Some points, one per row:
[ 1.   -0.51 -0.83  1.33  0.98 -0.98  0.41  1.31 -1.67]
[ 0.3  -1.79 -0.2   1.2  -0.12 -1.62 -0.46  0.65 -1.01]
[-0.25  0.79  0.17 -1.25 -0.06  1.41  0.51 -0.04 -0.44]
[ 1.52  1.07  1.03  0.38  0.71  0.98 -0.78 -0.21  1.68]
[ 0.13 -0.16 -0.33  1.16  0.06 -1.47 -0.53  0.22 -1.03]
[-1.61 -0.77  1.25 -0.5  -0.8   0.71  1.58  0.53  0.49]
[ 0.48 -0.2  -0.6  -0.59  0.7   0.87 -2.11 -1.53  1.24]
[-1.73 -0.56  1.14 -0.55 -0.89  0.6   1.17  0.08  0.56]
[ 0.35 -0.99 -1.02  1.29  1.16 -0.9   0.77  1.33 -1.73]
[ 0.03 -0.91 -1.22  1.35  1.25 -0.89  0.91  1.47 -1.92]
[-0.57 -0.04 -0.31  1.21  1.11 -0.19  1.09  0.56 -0.21]
[ 0.44 -0.36 -1.45  0.39  0.84 -0.67  0.15  0.39 -0.58]
[ 0.56 -3.62 -2.76 -0.04  1.5  -0.07  0.53  2.3  -0.69]
[ 0.9  -1.42 -1.95 -0.27  1.01  0.05 -1.74 -0.45  0.2 ]
[ 2.06 -0.42 -0.44  1.32  0.53 -1.09  0.1   1.55 -1.11]
[ 3.72  0.4   0.75  1.49 -0.06 -1.14 -0.35  1.19 -0.47]
[-0.2   0.7   0.3  -1.17 -0.21  1.26  0.49 -0.17 -0.34]
[-1.1   0.36  0.    1.32  1.   -0.14  1.04  0.29 -0.17]
[ 0.27 -0.57 -0.21  1.15  0.01 -1.64 -0.43  0.33 -1.04]
Then 10 other points, each followed by its number:
[-0.65  0.61  0.25 -1.19 -0.04  1.42  0.48 -0.22 -0.35] 0
[0.45 0.85 0.55 0.3  0.95 0.92 0.12 0.02 0.96] 1
[ 1.61 -0.68 -0.31  1.33  0.7  -0.93 -0.03  1.19 -1.18] 2
[ 0.08  0.   -0.27 -0.51  0.44  0.76 -2.36 -1.99  1.29] 3
[ 0.74 -0.99 -0.12  1.08 -0.06 -1.62 -0.47  0.36 -1.  ] 4
[ 2.85  0.55  0.24  1.38  0.13 -1.16 -0.1   1.46 -0.67] 5
[ 1.1  -1.64 -1.9  -0.16  1.34 -0.01 -1.75 -0.46  0.14] 6
[ 0.09  0.02  0.42  0.64 -0.58 -1.32  0.39  0.66 -0.46] 7
[-0.16  0.65  0.51 -1.16 -0.41  1.27  0.08 -0.3  -0.36] 8
[-0.02  0.69  0.39 -1.14 -0.54  1.06  0.07 -0.15 -0.37] 9
Which three of these numbered points are nearest to each point below, looking only along the 2 directions in which the first points spread most? Their numbers follow each, nearest first.
[ 0.5  -0.92 -1.7  -0.19  0.99 -0.09 -1.68 -0.52  0.03] > 6 7 4
[-0.33  0.7   0.16 -0.92 -0.38  0.71  0.32 -0.42  1.1 ] > 8 9 0
[-0.67 -0.12  0.81  0.6  -0.36 -0.51  0.13 -0.2   0.14] > 9 7 1
[ 0.38 -0.76 -0.26  1.13 -0.06 -1.58 -0.56  0.32 -1.04] > 4 2 6
[ 0.35  0.06 -0.75  0.85  0.38 -1.34 -0.34  0.13 -0.98] > 4 6 7
[ 0.51 -0.07 -1.4   0.44  0.84 -0.91 -0.05  0.4  -0.74] > 4 7 2
[-0.23 -0.01 -0.12 -0.69  0.22  0.64 -0.57 -0.87  0.78] > 9 1 8
[-0.24 -0.06 -0.07 -0.64  0.24  0.62 -0.55 -0.66  0.9 ] > 9 1 8
[-0.04 -0.96 -1.53  1.32  1.68 -0.93  1.33  1.47 -2.42] > 2 4 7
[ 0.02  0.    0.29  0.72 -0.49 -1.39  0.32  0.69 -0.51] > 7 4 6
[ 0.78 -4.03 -2.48 -0.28  1.43 -0.05  0.55  2.67 -0.74] > 2 4 7
[ 0.7   0.87  0.66  0.38  0.82  0.92 -0.22  0.06  1.27] > 1 3 9
[ 1.32 -0.66 -0.78  1.21  0.72 -0.95  0.23  1.59 -1.32] > 2 4 6
[-0.01 -0.79 -1.78  1.3   1.85 -0.89  1.6   1.37 -2.56] > 2 4 7
[ 0.33  0.06 -0.32 -0.61  0.58  0.96 -2.18 -1.52  1.36] > 3 1 9
[-0.86  0.54  2.32 -0.41 -2.75 -0.25 -0.25 -0.78 -0.25] > 8 9 0
